One turn moves every row onto another: examples first, then more rows asked
Sase: [-0.26  2.71  1.70 -1.05 -0.28  0.46 -0.13  2.37 -0.37 -3.29  1.02  0.67
 -0.23 -2.74  1.56 -2.43 -3.28  0.23  0.28 -1.09]
satug: [-0.73 -3.08 -0.97  0.46  2.00 -0.32 -1.90 -1.02  1.56 -0.55  1.66 -1.55
 -0.61 -0.04  3.56 -0.67  1.39 -3.14  0.17 -0.50]
Nak: [ 3.07 -0.77  1.96 -0.17 -1.35 -1.60 -1.20 -2.60  1.53 -1.35  1.31 -0.96
 -3.37 -0.39  0.36 -0.88  1.37 -0.41  0.84  1.88]
funip: [-0.47  0.04  0.61 -1.84  0.76  0.80  2.15  0.53  1.12 -1.91  0.25 -1.06
 -0.62 -1.62 -3.24  2.00 -1.53 -3.77 -2.42 -0.03]
zote: [ 0.65 -0.01 -3.05  0.20 -0.13  1.42 -1.96  1.65 -2.82 -1.43 -0.51 -1.21
  1.88  1.18  0.71 -1.95 -1.57  1.44  0.43  0.33]
sesi: [-0.99 -2.64  0.62  0.06  0.49  0.48 -2.48 -0.20  1.74 -1.82  0.53 -3.10
 -0.94  0.53  3.04 -1.50  2.46 -3.00 -0.97 -0.49]
dun: [-0.05  0.56 -2.78  1.58  0.20  1.51 -0.55  0.69 -2.09  0.03  0.02 -2.68
  2.54 -0.57  0.86 -3.56 -0.95  1.18 -0.71  0.57]
Kod: [ 3.39 -1.07  0.12  0.81 -2.75 -1.74  2.06  0.10 -0.43  0.03  1.41 -2.20
 -0.06  2.60 -2.46 -0.69 -2.52 -2.22 -2.93 -1.46]
buna: [ 0.16  3.65  0.26 -1.35 -0.28  0.58 -0.20  1.10 -0.25 -2.78  0.23  0.71
 -1.08 -2.91  0.90 -2.32 -2.84  1.32 -0.31 -2.11]
suge: [-1.16 -3.17 -0.36  0.67  0.86 -0.96 -0.54 -0.72  0.82 -0.16  0.56 -2.66
 -1.02 -0.40  3.85 -0.96  2.30 -2.68 -0.48 -1.35]
bot: [ 1.76 -1.24 -0.64  0.75 -2.95 -2.63  1.77 -0.19  0.91 -0.14  0.88 -1.25
 -0.28  2.66 -2.72 -1.64 -3.67 -1.86 -2.71 -1.78]
Vizin: [ 1.82 -0.49  1.65 -1.46 -1.87 -3.08 -2.49 -2.09  1.63 -0.99  1.77 -1.60
 -2.49  1.87  0.67 -0.48  0.10  0.70  1.32  0.72]
kot: [-1.00  2.72  1.54 -1.02 -0.39 -0.13 -1.35  0.68 -0.62 -2.98  1.28  0.58
  1.71 -2.68  0.14 -1.91 -2.98  1.34 -0.05 -2.29]
borep: [-0.79  1.15 -1.20 -1.75  1.02  0.45  2.60 -0.14  1.40  0.34  2.03 -2.66
 -0.12 -1.26 -2.74  1.82 -2.08 -2.75 -2.25 -0.82]
pelo: [ 2.33 -0.29  0.65  0.41 -1.21 -2.80  2.26 -1.13  0.67  0.71 -0.47 -1.94
  0.46  2.42 -2.15 -1.62 -2.96 -2.16 -3.90 -0.60]

Sase goes to bot
borep goes to Nak
Now these:
funip goes to Vizin
sesi goes to kot
satug goes to buna

